128 stands for zero in the data rows.
Here are some points, one per row:
[116 129 100 130 130 106 116 138 129 122 147 142 123 111 125 111 114 129 117  75 131 149 133 144 123  76 162 167 100 108 140 134]
[130 118  91 109 117 124 126 122 114 112 148 128 113 162 125 116 109 131 131 146 139 116 116 115 118  92 109 136 131 110 120 142]
[115 148 115  96 131 180 128 140 114 203 147  98 141 154 125 123 119 190 172 111 151 154 124 130 110 108  99 121 117 173 167 126]
[145 140 134  92 126 146 113 131 111 108 121 128 182 112 106 129 102 123 113 147 137 120 131 134 103  99  97 125 138 138 128 130]
[120 114 157 193 119 103 147 166 110 115 129 181 131 136 175 134 107 130 128 181 118 149 177 182 139 112 125  83 148 128 146  85]
[113 164 188  96 133 113 205 120 103 105 151 139 113 136 139 115 113 126 144 132 126 141 149 147 104 165 132 155 148 140 156 126]
[118 146 109 132 129 169 111 140 136 105 118 125 112 150 129 128 124 117 122 133 141 122 125 124 110 123 139 163 159 133  99 116]
[139  86 112 150 126 108 109 123 114 128 120 107 128 153 112 150 124 136 133  98 142 116 127 137 107 133 133 156 158 152 109 128]
[110 138 124 109 118 124 124 129 137 137 146 105 169 150 141 124 128 111 139 145 125 141 108 122 118  91 144 116 142 175 156 126]
[129 133  92 146 131 132 117 131 150 206 127 132 106 105 125 203 116  13 115 110 145 127 115 128 121 209 124  95 158  95 146 138]
[121 148 110 123 132 112 100 132 141 113 131 114 150 107 137 110 105 129 142 122 126 129 135 125 136 124 131 131 115 119 110 123]
[111 118 109 113 132 127 100 131 140 104 133  82 113 105 132 112 113 129 132 144 131 116 122 127 124 148 124 129 106 128 148 136]
[104 119 110 150 133 135 121 129  99 108 115 158 129 132 106 109 114 131 140  97 137 128  86 104 115 150 131  76 129 132 112 141]
[136 139 111  94 124 139  94 122 152 144 125 147  91 121 140 155 123 112 134 118 127 129 136 110  90 136 146 105 165  84 150 124]
[ 97 138 151 112 129 114 149 134 137 109 137 120 147 112 143 128 124 131 127 126 147 115 126 127 131 100 140 135 114 118 117 123]
[121 112 128 112 140 132 122 129 129 110 100 103 129 130 145 120 115 134 140 107 110 124 122 120 135 121 136 120 115 122 121 135]
[155 148 130 130 113 132 112 138 149 109 136 111 142 119 127 116 163 113 117 126 193 125 120 121 144 110 144 155 130 128 125 125]
[165 142 117 170 138 108 148  98 183 130 118 189 175 122 101 164 152 131 113 112 157 107  85  89 120 130 163  73  82 106  97 155]
[144 142 121 115 111 115 110 124 126 221 122  89 152 114 146 109 135 226 111 138 134 107 128 125 135 132 132 116 186 183 124 118]
[117 108 141 111 133 185 124 120 140 105 132 143 132 148 109  96 113 111 107 110 143 131 117  98 126 151 152 108 138 144 132 132]
[114 106 103 123 137 123 111 131 129 112 134  87 150 137 148 112 133 124 108 123 132 127 121 134  94 141 128 133  94 126 129 137]
[115  93 146 107 137 160 161 123 131 161 163  90 161 206 127 119 102  99 158 135 127 172 121 113 143 127 112 128 125  71 169 116]
[111 165 141 129 121 152 132 161 159 173 161 184 160 163 134 182 112 183 151 169 138 162 142 149 111 181 134 169 131 159 155 206]
[ 81 119 109 124 137 158 119 114 131 153 168 145 142 130 122 174 125  90 141 165 138 134 143 124 127 148 147 108 152  89 143  79]
[ 85 106 113 104 136 110 102 123 105 107 138 125 175 125 118 115 130 141 134 116 124 122 140 126 125 131 123 101 121 129 121 139]
[159  78 137 139 114 112 142  93 108 140  95 111 133  80 114 165 136 152  95 113 102 117 109 103 110 136 117 156 136 163  88  94]
[124 145 106 166 118 146 114 137 117 122 129 186 172 120 145  74 120 118 146 104 132 128 107 110 118  81 135 191 171  98 127 137]
[129 132 124 137 117 123  97 121 119 181 120 104 139 119 106 156 122  60 139 148 129 134 122 133 113 159 142 113 186  82 106 142]
[125 146 119  94 132 119 129 140 147 124 142  88 122 146 123 108 133 115 136 129 117 135 138 122  82 138 140 116  92 151 125 126]
[158 142 137 144 149 145 117  99 104 117 119 159 121 115 164 105 146 111 135 162 108 130 136 148  82 156 153 164  86 142 141 124]
[105  89 115 134 135  92 105 127 139 130 114 147 109 122  92 154 102 145 129  98 143 118 137 130 143 132 122 159 131 156 147 124]
[171 108  99 106 113 112 122 108 154 127 114 143 145 126 128 131 182 139 123 123 121 121 119 134 167 145 158 145 184 167 142 123]
[115 136 101 131 142 126 112 138 106 115 104 128 156 131 138 143 110 123 111 110 133 113 121 111 119 138 130 157 116 157 139 111]
[114 103 146 189 134 110 148 110 150 109 141 183 152 122 187 112 118 130 123 172 159 118 185 201 105 140 103  68 125 131 137  99]
[131 101 125 123 134 111 105 121 150 112 125 121 134 128 113 103 134 127 142 145 125 134 133 127 121 148 118 135 123 131 105 139]
[186 153  96  76 115  97 112 119 127 103 119 134 121 133 102 108 163 140 129 131 137 149 129 140 176 131 130 122 140 135 126 122]
[109 115 140 139 130 129 114 146 166 108 115 135 137 128  90 108 146 123 123 124 157 142 123 105 143 122 149 166 144 125 145 135]
[125 135 132 115 151  83 122 148 116 118 122 138  85 117 119 120 142 132 130 128 119 118 106 113 135 121 107 105 121 123 131 137]
[ 87 119 102 141 125 115 130 133 126 138 123 130 115 134 126 152 124 159 107 119 136 128 124 126 111 148 153 156 122 156 111 114]
[162 170 166 157 224 154 170  12  69 137 160 134  67 167 167 152 166 129 159 184  83 167 169 165 186 115  87 156  64 151 169 192]
[125 154 167 120  60 151 170  93 105 106 123 129  58 109 105 119 140 121 119  78  89  99  92 105 157 125  49 140 131 137 114 119]
[137 156 172 160 136 118 159 121 182 112 114 112 178 139  92 126 133 130 117  72 147 111 109  99 104 135 130  99 107 124 137 123]
[120 169 145 114 123 104 125 125 115 125 112 123 134 117 100 147 103 152 101 109 149 122 103 124 149 167 165  94 117  84 101 139]
[113 105 141 121 151 111 136 111 114 183  86 130  95 108 130  83 144 107  81 128 105  63 141 153 133 117 130 148 149  78  87 117]
[130 157 143 112 127  71 154 133 104 204  61 130 139  81 134 116 120  68  78 125 117  82 135 122 152 110  98 129 143  89  80 144]
[101 116 125  97 139 116 101 129 157 159 105 154 128 119 144 150 112 142 112 112 136 127 121 111 144 151 101 149 104 180  81 107]
[136 112 172 141  82 136 194 178  97 108 116 135 104 122 156 119 141 131 124 168  89 145 158 142 125 110  97 109 140 126 131 142]
[206 136 139 124 251  94 149 176  78 120 116 112  90  98 108 131 211 138  98 119  77 108 111 108 188 135  85 119 202 109  90 135]
[141 121 174  97 154 141 155 115 122 110 131 118  92 133 134 128 120 123 125 137  95 120 141 151 117  97 126 140 118 131 137 130]
[115 113 138 120 126 133 193 130 161 113 116 113 138  94 124 109 105 133 129 135 141 106 145 141 151 130 171 118 138 146 113 140]
[146 107 148 136 104  76 131 105  93 111 129 109 117 122 106 133 114 127 137 133 115 113  96  93 122 124 134 157 120 137 110 123]
[ 95 132 154 113 136 145 133 137 134 114 109 128 140 116 105 141 116 150 110 125 124 112 105 122 137  86 154 112 106 106 118 135]
[130 121 119 171 130 105 106 139 156 130 143 142 119 108 118 153 103 131 132 123 143 116 123 117 124 138 130 177  95 147 123 118]
[129 159 103 117 124 124 104 134 150 106 139  85 143 118 136 102 103 122 115 123 123 125 131 132 139 141 129 147 132 116 128 122]
[135 230 136 190 139 190 129  76 116 155 158 165 121 166 168 192 143 169 170 143  98 153 174 166 145 187 106 169  86 155 145 226]
[139 134  86 144 131 105 115 134 112 114 127 125 113 128 138 123 109 155 118 119 136 121 124 101 113 141 126  86 127 109 132 134]
[118  95 151 130 144 161 137 114 133 123 133 136 130 144 165 141 107 139 157 138 148 174 153 151 126 141 124 103 154  93 113  87]
[130 122  98 188 126 141 109 119 126 117 122 208 131 124 104 138 130 133 124 129 130 115 133 122 114 100 159  68 142 117 143 132]
[120 120 177 111 108 100 161 133 127 113 118 102  92 150 136 130 121 123 106 111 117 124 132 134  97  99 129 122 148 135 121 143]
[115 144 105 134 123 120 108 130 156 103 120  93 107 138 144 126 126 114 148 144 132 121 121 134 124  92 148 138 144 131 120 124]
These points spread out most along one direction. Take the direction at right angles to it along which they spread out most. Go by this last direction. Where along it does each point below lie, from 0 to 99? The average is 50, and the first point in the table lies past the average. One standard deviation of the points above along it is 16.
[115 149 120 148  97 110 122 105 127 109 132 119 115 123  86 106 146 124 114 121 109 160 109 107 130 125  85 147 122 126 129 122] -> 43
[127 120  94 105 130 134 116 131 161 117 108 135 122 125 112 116 117 153 117 164 143 131 127 134  92 104  97 145  87 111 129 126] -> 58
[119 119 142 108 132 153 157 122 147 127 152  76 148 119 135 130 133 129 176 131 158 148 127 135  94 138 131 124 126  81 169 116] -> 64
[112 128 107 113 136 158 113 136 126 117 117  86 133 126 117 123 119 115 119 153 137 118 131 128 121 113 150 122 107 153 105 129] -> 56
[129 116 150 143 146 168 141 136 134 165 182 131 116 145  83  72 108 132 171  95 115 168  95 102 118  79 137 105 128 177 157  92] -> 60
[117 119 140 133 127 140 113 144 109 114 118 100 120 114 157 113 118 124 114 136 136 116 151 140 132  89 126  96 144 150 110 157] -> 44
[152 122 113  89 103 122 113 116 139 111 134 132 100 120 132 125 150 129 128 117 138 118 134 119 152 104 130 124 140 143 114 136] -> 42
[126 136 120 133 126 127 105 127 143 108 115 124 159 112 143 113 129 127 116 109 124 134 127 130 149 102 156 146 144 111 161 130] -> 56
[193  96 121 124  47 176 123 171  76 154 154 120  97 145 140 147 205 122 144 124  97 156 140 139 212 152 117 103  33  92 165  94] -> 38
[179  60 155 163  56 151 148 236  92 132 160 174 103 174 158 159 173 105 166 166  73 137 165 170 178 176  87 108  82 110 137  59] -> 41
